Some points, one per row:
[ 21  -7 -12  36  22  -5 -59 -31  76 114 -98  39   3 -26 -14  22 -38   4
 -62  15   4 -28   7  49]
[ -7 -11  -9   0  25 -21 -82   8 102 104   6  44  41 -40  35  33 -69  -2
 -64  17  -8 -22 -10 -59]
[ -73   -8   54  -81   -5    1  -15   58  -11 -107  127  -24   85  -30
   42  -34  -32    1   78  -21  -46   27  -27  -97]
[  26   10  -15  -17  -40   14  127   14 -127  -57   -3  -41 -111  101
  -40   -9  127    3   81  -16   43   54   19   71]
[ -3   9 -26  -7  25 -56 -76  -2  85  78 -24  54  34 -70  10   9 -57  -2
 -70  14 -27 -28 -29 -71]
[ -36   -3   41  -28   -5   -7  -27   40    3 -113  109  -16   81  -33
   31  -19  -21    0   39   -9  -27    0  -32  -94]
[-20   3  23  11  19 -26 -66 -13  96  93 -29  38  37 -61  25  20 -54   1
 -64  -5 -13  -7   2 -68]
[ 32  -6 -11  25   8   0  -4 -36  13  22 -77   5 -30  15 -26  15 -12   0
 -54  10   0 -16  11  78]
[  19  -28   -7   40   16    9  -16  -70   34   51 -115   12   -1   11
  -31   25   -3    0  -69   22   -3  -45   25   73]
[ -11   -6  -14   16   43  -16 -102   12  105  127  -36   66   33  -68
    8   17  -44    5  -79   16   -6  -19    4  -35]
[ 15  -8 -14  15  10 -16 -64 -16  84  98 -64  22  19 -36  -6  11 -35   6
 -65  19  -4 -28   2  -2]
[ 21  -6  -6  35  23  -5 -68 -21  91 119 -87  38  10 -38  -2  32 -35   1
 -62  17  -1 -31   1  31]
[  33    8    2    0  -33   12   97  -11 -100  -61  -24  -40  -78   85
  -58  -10   86   13   30   -4   23   26    6   60]
[  35   12   -5   -4  -39   19  127    3 -127  -61   -1  -43 -103  110
  -47   -5  127    7   70  -16   43   47   12   71]
[ -48   -3   19  -60   -2   17  -28   44   12 -102  127   -9  114  -18
   67  -32  -53   -6   48    7  -11   -1  -28  -95]
[-51   0  20 -25   3 -11 -49  21  57 -10  69   9  66 -48  46  -6 -61   1
   7 -16 -31  -6  -7 -92]
[ 21 -12 -14  23  23 -12 -40 -21  57  74 -99  30  -9 -17 -19   3 -33   4
 -63  15   1 -23   5  60]
[-30  -9   0 -13  16  -9 -66  19  69  29  54  27  43 -43  33   0 -64  -1
 -17   3 -24 -15 -19 -86]
[ 34  -8 -13  32   9   0  -5 -37  23  38 -83  12 -28  19 -33  15 -18   0
 -60  13   8 -20   7  99]
[ 20   0 -14  32  24   0 -54 -40  56  86 -97  31  -1 -22 -10  10 -35  12
 -66  21   3 -24   3  37]
[  30   13  -22    2  -37   16  127   -5 -127  -64  -15  -43  -88   80
  -36   -3  109    7   59  -11   38   31   23   55]
[  5  13  -2  26  27 -13 -89 -10 108 127 -34  56  30 -57   7  27 -53  -6
 -65   9   0 -13  -4 -44]
[-19  -5 -15   5   1 -25 -78  14  69  52   9  33  29 -45  20  -3 -62   0
 -33   5  -5 -17   7 -78]
[ 41 -11 -23  22  -4   5  26 -21  -1  -4 -71  -5 -40  41 -22  15   4  -4
 -43  12  12 -17   3 111]
[ -66    9   65  -46  -13    5  -12   55  -28 -112  127  -10  127  -31
   63  -54   -3   -2   92  -23  -36   27  -20 -107]
[-22 -10  -6  -3  24 -13 -75  12  79  60  40  38  40 -43  36  26 -70   4
 -41   6 -20 -21  -8 -68]
[-17  -9   3 -35  21 -26 -98  35   5   3  75   5  -1 -62  42  11 -41  15
  16   4 -28  11  10 -79]
[   4    4  -16    5  -58   24  127    1 -127  -48  -15  -38 -105   90
  -43    1  127  -13   64  -30   39   43   28   63]
[  24   27   11  -18   -6   46  127   45 -127  -60   -9  -62 -127   83
  -39  -38  108    5  119    9   44   62   10   91]
[ 32  16   8  32  36  22   4 -56  10 -37 -70 -11 -62  16 -41 -14 -32   8
 -32  26  14 -21  -7  75]
[ 34  -6 -17  26   3   2  28 -19 -16 -26 -65  -9 -52  29 -44   7  14   8
 -41   9   7 -15  20 114]
[ 29   5 -13   6 -16  11  88 -15 -87 -53 -40 -34 -64  61 -36   1  68  -1
  19  -2  14  18  10  64]
[-25 -11  -4  -5  17 -15 -74  12  68  43  25  25  36 -43  26   2 -60  -1
 -27   6 -18 -15 -13 -75]
[-11  11 -15  52   5 -19 -92  10 100 118 -56  81  25 -54  25  -4 -54  10
 -50   0  10 -21   2 -46]
[ 32 -11 -14  38  19   1 -35 -34  53  85 -96  27 -10  -1 -27  10 -32  -1
 -56  16   3 -28   7  80]
[ 27  10 -15  26  11  -4 -17 -34  57  88 -94  17   0  -1 -13   5 -44   1
 -50   5   3 -26 -15  78]
[  41    7  -14    9  -30   13  111  -10 -110  -57  -30  -32  -85   75
  -35   -2   93   -2   38   -5   25   25   13   77]
[-26  -4   0  -7  21 -13 -76  18  80  50  41  30  43 -41  35  13 -60  -1
 -30   4 -22 -11 -15 -79]
[ 16  -4   5  29  80  -1 -85 -41 114 127 -61  37  61 -43  -9  36 -33  -9
 -63  39 -22   7  18 -34]
[  32   10   -8    8  -25   12  104   -1 -103  -56  -28  -33  -84   71
  -37    1   84    2   34   -6   25   23   11   85]
[ -56    1   44  -50  -13   -3   -9   47  -23 -103  127  -26   90  -32
   45  -33  -12    2   80  -17  -36   22  -20  -99]
[ 14  -4 -11  25  20  -9 -61 -24  74  97 -76  34  12 -33  -7  17 -41  -2
 -64  16  -2 -24   0  14]
[ 32  -2   0  31   2   3  24 -34   1   5 -78  -1 -33  28 -30  11   7   4
 -48   2   2 -10  19 103]
[  24   31  -27  -49  -20   23  127  -17 -127  -60  -15  -69 -127  119
  -41  -14  127   24   88  -10   50   86   -1   96]
[-13  -1  -1   8  29 -20 -87   7 102 106   0  46  42 -47  25  24 -54   0
 -60  10 -14 -15 -11 -65]
[  27   -7  -11   37   20    6  -46  -25   69   92 -107   29  -10  -17
  -16   25  -32    2  -60   18    4  -38    2   74]
[-37  -7   1 -27   6 -12 -60  26  51 -11  72  13  56 -45  36 -13 -67  -4
   3   2 -28 -15 -21 -89]
[-45  -4  15 -33  -4  -6 -32  32  10 -79  93 -14  67 -36  36 -25 -34   3
  40  -9 -27   1 -23 -92]
[-17   4  -2  15  19 -22 -90   5 102 107 -11  50  40 -47  26  18 -60   3
 -62   4  -8 -17  -8 -71]
Then 34 other points, each followed by its number:
[ 30 -13 -10  35  15  -3 -35 -38  54  85 -96  30 -10  -1 -23  11 -30  -2
 -58  20   3 -28   7  83] 0
[ 38  -6 -10  27   0  10  36 -25 -26 -37 -64 -12 -50  43 -38   9  21   0
 -35   8   2  -8  14 104] 1
[ -55    1   51  -73  -10    5  -25   53  -58 -105  127  -31   89  -27
   65  -11    1    4  103  -13  -49   44   -6 -105] 2
[-54 -10  36 -40  -5  -1 -35  49   3 -98 119 -15  88 -32  40 -29 -46  -5
  52 -13 -33   8 -21 -98] 3
[  31   14  -13   -2  -32   18  127   -6 -125  -58  -11  -40  -92   82
  -33   -4  116    0   63  -11   33   36   12   50] 4
[  38    5  -23   -6  -32   22  127    6 -127  -60    6  -42 -112  107
  -32    6  127    6   77   -4   45   44   26   71] 5
[  0   2  -2  12  38  -8 -96  -2 106 118 -36  44  27 -56  12  15 -66   4
 -57  27  -2 -19  -5 -44] 6
[  9   1 -15   5  -6 -34 -95   5 127 127 -43  18  44 -59  -1  17 -35  15
 -67  20  -4 -38   3 -28] 7
[  8   9  -1  30  24  -8 -73 -17  87 107 -49  48  24 -49  -1  18 -50   0
 -67   1  -1 -14   0 -27] 8
[-37  -2  18 -29   0  -2 -43  17  15 -74  86 -11  58 -32  30 -24 -40  13
  25  -4 -29   6 -22 -87] 9
[  3  -7 -15  13  20 -14 -84  -7 110 127 -47  48  33 -47  20  33 -56  -6
 -57  20  -2 -23 -11 -26] 10
[ -30   -4  -16    5  -68   20  122    3 -127  -36  -18  -44 -103   77
  -51    0  127  -27   66  -54   30   45   30   25] 11
[-40  -4   9 -30   2 -10 -40  31  23 -62  86  -5  58 -37  33 -25 -45  -3
  28  -4 -30  -2 -18 -88] 12
[ -6  -3   0  15  24 -17 -81 -10  87  89 -23  37  27 -47  14  17 -57  -1
 -67  12 -11 -21 -12 -66] 13
[ 34  -7 -17  33   8  -2 -29 -38  34  71 -94  17 -26   2 -29  15 -24   2
 -54  15  11 -28  26  89] 14
[-63   0  12 -71  18 -17 -53  44  80  40  49  11   9 -33  18   9 -88  -3
 -14 -17 -42   3 -47 -60] 15
[ 20  -6 -11  38  33  -5 -64 -29  78 124 -92  45   8 -30 -10  18 -41  -3
 -61  17   6 -25  -3  41] 16
[ -66    3   60  -58  -13    5  -12   52  -25 -107  127  -27  116  -33
   51  -34  -17   -4   92  -17  -43   25  -24 -107] 17
[ 14   0  -4  32  28 -22 -75 -19  92 119 -64  49  24 -49   0  29 -41  -4
 -65  18   3 -19  -7   0] 18
[ -50   26   54  -43  -12   13  -22   48   -5 -100  127   -7  104  -42
   47  -33  -28   -2   79  -30  -31   25  -19 -110] 19
[  43   11  -24   22  -29   29  127  -15 -109  -54  -33  -19  -96   83
  -39   -8   95   -9   31   -2   25   31   15   89] 20
[  29    8  -15    3  -29   12  120   -6 -114  -56  -25  -37  -84   74
  -36   -2  104   -1   52   -8   27   34   14   52] 21
[-35  -7   1 -22   4 -11 -48  27  36 -31  70   3  45 -41  33 -17 -55  -6
  14  -1 -26  -8 -16 -85] 22
[ -58   -9   56  -36   16   -9  -26    4   -1 -115  110  -22   61  -29
   25  -42  -38    6   46   -2  -34    5  -40 -111] 23
[  8   2 -17  51  -4 -16 -50  -8  58  69 -96  58  -2 -18   5 -21 -46  11
 -45   1  17 -24  13  21] 24
[-35 -10   1 -22   9  -8 -61  29  52  -4  73   9  53 -41  40  -5 -63  -2
   0   3 -25 -15 -15 -85] 25
[ 52   2 -40   8  -4 -22  56 -50 -41 -60 -50 -58 -58  50 -22 -11  27 -23
  22  20  43  15   2  68] 26
[-32  -3   6  -7  21  -5 -72  23  78  52  46  25  42 -42  36   9 -64  -1
 -29  -1 -20 -11 -17 -76] 27
[ 13  -7  -8  23  20 -15 -67 -17  80 105 -62  37  16 -41  -2  19 -43   0
 -67  14  -7 -19  -3 -10] 28
[ 47 -14 -54  55   3  26  11 -66  -1  34 -86  34 -41  23 -19   6 -30 -17
 -59  20   3  -8  13 105] 29
[ -42  -21    5  -20   29   18  -18   38  -40  -83  127   13   50  -55
   56  -11  -36   16   48    1  -12   -8  -25 -100] 30
[ 42  -4 -19  24  10   2   5 -33   9  10 -66   8 -37  30 -36  18 -14   6
 -49   4   5 -19  11 103] 31
[ -59    2   54  -53   -6   27  -19   61  -33 -105  127  -26  123  -35
   52  -22   -1  -20   90   -4  -51   15  -20 -116] 32
[-43  -3  23 -35  -2  -4 -31  34   6 -94 101 -15  70 -38  36 -24 -35  -1
  50  -6 -33   7 -19 -95] 33
Which three of these numbered points are nearest to each point below, looking only along the 3 directions in which the first points spread most? Their numbers follow each, nearest first.
[ 34 -15 -16  26   6   1   7 -36   4   1 -73   3 -38  21 -32  16 -12   3
 -52  10   0 -21  13  83] > 31 29 1
[-28  16  54  13  14 -38 -61 -26 123 127 -51  42  63 -83  40  32 -53   6
 -75 -21 -15  -3  18 -74] > 6 7 13
[  35    7   -9   22  -15   13  113  -28 -107  -61  -25  -37 -106   91
  -40   -7   88    0   24    2   30   22    4   85] > 20 21 4
[  7  -4  -4  21  22 -14 -73 -14  85 104 -51  40  20 -45   5  16 -50  -1
 -70  14  -5 -20  -4 -22] > 8 28 18
[-19  -8  -4  -4  22 -28 -79  16  82  75   1  25  34 -50  17   2 -55   0
 -53   7 -16 -14 -10 -62] > 13 27 6
[ 36  -9 -14  27   3   9   1 -29  15  11 -83   3 -34  15 -32  19  -5  -2
 -53   7   1 -27   5  79] > 31 29 14
[ 31   0 -12  17 -12   7  55 -25 -51 -52 -51 -26 -53  47 -36   3  38   2
  -8   1   9   5  11  71] > 26 1 31
[ -51   -1   33  -42   -8    2  -33   42    4 -100  124  -18   88  -33
   46  -31  -39   -4   59  -10  -34    9  -24  -98] > 3 23 19
[ -55    6   14  -20   20   22  -14   48  -26  -78  127   15   58  -50
   47  -35   -7  -10   59    7  -14    7  -43 -115] > 30 33 19
[-31  -3  -2  -8  19 -12 -75  20  96  74  47  34  52 -35  37  17 -67  -2
 -39  10 -18 -13 -18 -77] > 27 15 13
[-29  -1  -8 -35  14 -27 -54  11  38 -55  91 -33  56 -35  54 -27 -50 -10
  45   6 -16  15 -31 -95] > 12 9 22
[  25   10  -25   -1  -49   22  127  -10 -127  -70  -11  -42  -99   71
  -40    9  120   22   61  -17   56   12   44   55] > 4 5 21
[ 19  -3 -14  34  29  -5 -62 -28  78 114 -95  33  10 -31 -10  21 -42   3
 -60   7   9 -29   5  45] > 16 24 28
[ -48    3   -1  -49  -44  -20  -15   52  -49 -112  103  -25   72  -56
   29  -58  -23    9   92  -37    4   -7   48 -120] > 2 32 17
[ -68    3   59  -59  -12    7  -12   56  -26 -107  127  -22  115  -34
   49  -37  -15   -3   93  -17  -44   24  -25 -105] > 17 32 19
[ -51    0   29  -37   -8   -5  -24   34   -5 -104  113  -20   81  -43
   36  -27  -27    4   55  -13  -24    1  -14  -92] > 23 33 3
[ -58    3  -16   -2   -8  -24  -63   49   54  -24   76   34   67  -41
   76  -44  -84   17   20  -26   -7  -20  -12 -127] > 25 22 12
[ 39 -32  14   5   1 -20 -99   1  51 100 -59  14  41 -91  38  18 -21 -19
 -66  12  17 -47  15 -42] > 8 13 10
